Named turns come first, each shown by rows before and after it. Which turns, in which order, take the first row of each pair that follows to the second? Write the first one first, as in the answered first pair.
V (before -> after):
[ 13.7   3.2   2.7  43.4  25.5 -28.1  27.5 -11.0 -39.3   8.2]  ->  [ 11.2   4.1 -31.8  -7.3  53.3 -25.2  24.8  15.4 -33.0  -6.2]
[ 22.0 -25.4 -17.5 -24.1  33.3  -6.4 -13.9  -4.3  17.0 -21.7]  ->  [-42.3  23.5   1.0   2.1   3.9  14.6 -35.9  -6.9  -5.0   1.1]
[ 24.3 -23.6  27.9  18.4 -21.9  -7.5   8.7 -16.4  12.3  -0.8]  ->  [  0.7  -4.3 -12.2 -46.9  12.2   6.3   0.1  17.8  14.2  -8.2]
[-19.4  12.5 -21.3 -67.5 -21.9  34.9 -51.5  12.4  28.5  -2.8]  ->  [  4.7  -3.9  36.8  27.4 -67.5  16.3 -37.6 -35.7  26.6  18.5]
B (before -> after):
[-45.0  51.0  12.2  23.2  17.9 -17.7 -15.1   0.3 -18.1  -1.9]  ->  [-21.8   5.2  -2.8  -8.4  31.9 -11.1  47.8  29.8 -34.2  14.5]
[ 44.7 -36.9 -21.2 -16.1  14.9   2.2  27.2  -3.2  -6.5   2.6]  ->  [ 21.1   7.6  -3.8  18.6   2.1  -4.1 -44.0 -39.0  10.6 -19.0]
[ 15.4  -4.2  16.6   3.4  22.7   7.6 -26.3 -11.9   6.4 -23.0]  ->  [-22.9  12.6  13.4  -9.5  14.0  29.6 -16.9   9.5  -9.5  -8.5]
[ -0.4   9.7 -14.2  25.0  52.3  -9.7 -37.4  -7.5  16.4 -32.4]  ->  [-45.7  25.7 -23.9  -6.4  37.5  17.7 -18.4  25.5 -10.0  -5.4]
G (before -> after):
[ -8.0 -13.1  23.4  23.4 -25.0   6.4  34.8  -2.3 -20.6  31.6]  ->  [-21.1  -4.6  13.5  -2.5 -25.9  20.5  29.6  18.6 -15.3  38.5]
[ 17.0  -0.9 -26.8 -26.9  51.3 -19.4  10.2   9.4   0.8 -25.8]  ->  [ 16.2   4.1 -17.8  -4.8  48.0 -28.2  17.9   5.4 -11.3 -24.6]
[ -6.1   9.0  -3.0 -18.1 -19.6   1.1 -10.4  -3.1  -1.6   5.5]  ->  [  9.1  -5.8   3.5 -13.8 -21.9  -5.2  -7.4  -8.8   8.4  -2.3]
Now pairs of rows:
(2 to 3 turns a pair)
[ 20.7 -27.9   7.1   3.0 -23.1   8.0  12.2 -10.7   5.5  17.3]  ->  [ 20.4 -25.2  -5.2   1.6  15.5 -14.9  28.6  -4.7 -11.4  -4.4]
G V G
[-25.9  20.9   5.2   1.7  -3.9   9.1  34.5   5.3 -32.6  12.5]  ->  [ 36.8  -4.4  -2.5   1.6  21.3 -19.7   6.5 -22.3   1.9 -28.3]
V V B
[ 17.3  -5.8  -4.7 -18.3  -2.0  -4.0  -3.6   7.7  16.5   4.4]  ->  [21.0 -9.4  0.9 -0.3 -7.6 -9.7 21.1  3.0 -3.6 15.2]
V B G
[ -5.4  -6.4  19.1  27.2 -13.6  -9.7  14.9   1.9  -9.5   4.5]  ->  [ -4.5 -15.9  13.0   0.8 -28.0  16.6   1.9  10.1   0.4  14.3]
G G V
[-26.1  11.7 -15.4 -31.4  18.5   4.4 -11.8   6.9   7.5  10.9]  ->  [-38.8  20.2   5.9   8.0  -2.1  -0.4  -9.1  -5.5  -6.7  20.8]
B V
[-41.9  35.1 -17.4  11.7  23.9 -21.7  -7.4   6.4 -32.8 -10.4]  ->  [ 10.1 -13.8 -11.2  26.1  28.1 -31.4  43.0   4.1 -40.8  -5.9]
B V V
[-28.5  23.7  33.2  39.4 -15.2   3.8  -2.5 -16.0 -14.3  11.4]  ->  [  1.2   5.6  13.2  35.9  30.4 -22.9  29.1  -4.5 -22.0  -9.3]
V G
[-36.8  20.6  -4.2   4.8 -30.7  38.8 -44.7   6.4  15.8  23.9]  ->  [-24.5  -5.7  -5.0   5.4 -39.8  47.7  21.3  27.0  -5.2  46.0]
B V
[-21.5   0.3  -2.7  24.5  41.1 -15.6  47.6   8.5 -45.0 -14.3]  ->  [ 24.9 -36.8 -12.9  -8.7  36.8  -5.2  60.4  14.4 -22.1 -14.0]
G V V
[ 16.9   8.2 -10.8  11.2   5.5 -22.6  -7.4  -9.5   4.4 -14.6]  ->  [ 21.8  -0.1  -0.2  23.5  -7.2 -12.5   7.7 -12.1  -0.9  -2.7]
B V
[ 28.4 -10.0 -30.2 -63.4  30.2  -0.3 -34.2   4.6  35.1 -37.0]  ->  [-55.0  56.2  -1.6   6.5   8.4  -1.8 -59.5 -17.3  -3.0 -15.0]
G B
[-34.6  -9.5   8.4 -13.7 -20.4   9.8  -5.1  11.2 -10.2  16.5]  ->  [-21.9  -3.2  18.1  17.4 -13.2  -7.9 -29.1 -17.4  -2.6  -7.4]
B B G
[-33.1  26.3  -8.8   6.1  -4.6   2.0 -27.9  -2.3   1.0 -14.5]  ->  [-38.0  14.2  -5.0   0.9 -14.5  17.1   8.8  11.2 -18.4  14.7]
B G V
[-36.0  38.2  -8.5 -13.2  15.2   3.4 -36.1   5.8  -9.0 -14.4]  ->  [-40.6  22.7  20.2  16.4 -27.1  12.1   1.2  -0.2 -25.6  12.1]
V B
[ 45.0 -18.2   6.6  28.4   8.3 -11.5   2.7 -20.5   5.9  -7.0]  ->  [ 18.8  -2.0   4.5  39.6  15.2 -14.0  27.3  -8.8 -30.4   2.9]
G B B
[ 19.6  -6.5   5.3  22.6 -30.8   8.3 -35.5 -21.6  33.5   8.1]  ->  [ 16.2  -3.7  -4.2   6.5 -26.1  11.2 -45.7 -19.3  36.6   1.7]
V V G
[-13.7  12.1   4.0 -19.8  -7.8   5.5  40.9  23.3 -39.7  20.7]  ->  [-12.8  33.9  28.6  22.2 -16.6 -16.4 -31.2 -21.8 -16.9 -10.2]
B B
[ 27.0  -2.0 -14.0 -64.7 -16.7  46.0 -24.4   3.0  44.0  24.1]  ->  [ 31.3   0.6  26.5   6.2 -56.1  32.6 -25.0 -34.2  40.1  37.8]
V G
[-40.9  31.7  -1.1  15.9  13.1  -1.5  -0.5  11.1  -9.8  -5.7]  ->  [ 18.3 -14.2 -21.2 -30.7  20.4   3.7   4.3  17.0  25.8 -14.6]
G B
[-38.4  24.1 -10.5  10.9  14.1  14.7  29.3  23.9 -34.1  19.2]  ->  [ -1.8  28.3   9.8  50.2  20.7 -18.2 -27.0 -26.2  -2.0 -22.2]
B B
[-18.2  17.4 -17.5 -26.0  37.0   0.1 -14.1  13.9  -2.0 -20.7]  ->  [-16.4  33.4   6.0   6.2  16.0  -5.8 -40.2 -15.1   6.7 -20.2]
V V B
[ 57.6 -38.7  -0.9 -21.6 -13.2   3.5   2.9  -8.2  37.8  -3.2]  ->  [ 32.0 -10.2 -26.1  -9.7  54.7 -32.6  14.2   1.0   2.4 -30.7]
G V G
[-17.9  11.1  10.5  26.7  -2.8   1.1  -2.1 -16.6 -14.4  -7.0]  ->  [ 16.3 -19.3  14.5  20.3 -16.4   0.9   9.5 -11.3  -1.7  -2.3]
G V
[ 13.2   8.4  -2.9  -5.5  56.8 -24.6 -19.4   0.7 -20.1 -32.9]  ->  [ 24.0   0.8  12.2  26.6  40.5 -28.3 -15.0 -19.5 -18.6 -28.4]
V V
[ 11.5 -39.6 -26.4 -24.4  16.0  15.2  43.6  21.4 -24.8   5.4]  ->  [ -3.4 -21.9 -10.6  15.5  17.7  -1.7  53.3   9.9 -45.2   4.6]
G G
[ 15.3 -15.6  21.1   3.1 -35.8  -4.1  17.2 -15.1  16.9  34.6]  ->  [-27.2  20.1   4.6 -18.1 -35.3  12.2 -10.3  -1.4  20.4  33.4]
B V V
[-16.1  39.8  -9.1 -21.8  18.8 -31.1 -22.6   8.7   1.7 -22.6]  ->  [-35.3  44.5   8.8  -2.0  -6.1 -20.9 -25.3   6.0  -4.3  -3.1]
V G
[-22.9  -3.1  18.1 -32.8 -29.4  26.7   6.0  14.6   5.1  22.9]  ->  [  3.6 -29.6  11.4 -44.7 -18.6  22.2  14.3  16.1  14.1  19.0]
V V
[-26.6  29.9 -11.6  12.0  49.5 -17.2 -14.4  10.4 -24.8 -39.1]  ->  [-52.7  41.0 -10.0   2.1  23.2   8.8 -19.8  15.6 -27.9 -12.0]
V G
[ -8.9  11.2  18.1  28.2  18.7  -7.6 -21.5 -26.1  -3.9  -5.8]  ->  [ 14.5 -30.1  -1.0 -19.0  22.8   6.4  25.5   6.1  -3.7   9.7]
G B G
[-27.3  23.2   7.4  -5.3   0.6 -11.3  10.9   8.8 -17.9  28.8]  ->  [  1.3  17.2   8.0 -17.1  -5.7 -12.8 -42.2  -9.6  20.3  10.6]
G B B
[-43.0  38.2  -4.4  -1.7  -1.3  -2.0 -43.7   1.4   0.6 -12.3]  ->  [  4.6   0.9 -27.8 -37.7  29.9 -14.7 -26.5   7.3  21.1 -27.8]
V V
[-39.8  38.8 -10.0 -29.2  43.0 -23.9 -41.0  -8.9   9.8 -12.9]  ->  [-68.6  41.8  10.5  -4.5  -1.4  -6.1 -16.1  -5.5 -19.6  27.0]
B G V
[-57.5  42.2  -9.4 -38.9   3.2  -3.6 -65.7  -6.0   8.6 -13.7]  ->  [  8.4   9.0   9.7   7.4   5.3 -39.8 -68.8 -49.8  32.2 -37.2]
B G B
[-36.9  24.1 -11.5   5.1  12.9   7.8  -4.8   6.1 -31.8  24.9]  ->  [ 40.9 -21.7 -20.4  -7.9  38.7 -11.7   2.0  -6.3  -5.0  -3.6]
V B V
[-42.7  14.7  19.2  66.5   9.6 -16.4  -8.0 -27.5 -20.6  -4.0]  ->  [  9.3 -45.5 -23.6 -26.6  29.0  12.5  47.3  26.9  -3.9   5.0]
G B
[-10.8   1.9  11.4  10.8 -29.7  20.2  30.7   6.6 -15.5  34.6]  ->  [ -6.4  -5.4 -27.2 -41.7  10.7  19.1  13.4  22.6   3.4   7.5]
B V
[-40.8  35.3  -5.1  16.8  32.9  11.4  28.4  24.5 -37.6  18.3]  ->  [ 32.9  -4.5 -22.4  -6.5  69.9 -12.6  22.5   6.8   0.3 -28.3]
V B V
[ 11.8   1.0   7.9   2.4 -41.8  14.7   6.4  -0.4   2.7  17.5]  ->  [  6.9  14.9 -23.8 -34.2   3.5   8.8   6.0  20.1   3.0  -0.7]
V G V
[ 31.1  13.4  10.2  37.4  14.4 -24.8 -36.6 -35.9   6.0 -12.7]  ->  [  2.7   3.0 -18.3 -47.7  -8.9  36.6 -28.7  20.7  20.4  28.9]
B G
[ 11.0 -30.0  10.6 -14.4 -53.3  17.9 -27.6 -24.8  18.2  28.8]  ->  [-31.2   5.5  14.6  10.9 -51.4  12.8 -43.7 -27.9   0.8  30.5]
V G B
[-26.6  15.0  11.5  28.1   7.0  -2.5  13.5  -3.7 -26.9   8.9]  ->  [ -6.5  15.0   8.2  33.2  15.7 -19.1 -19.8 -24.0  -2.2 -12.7]
V B
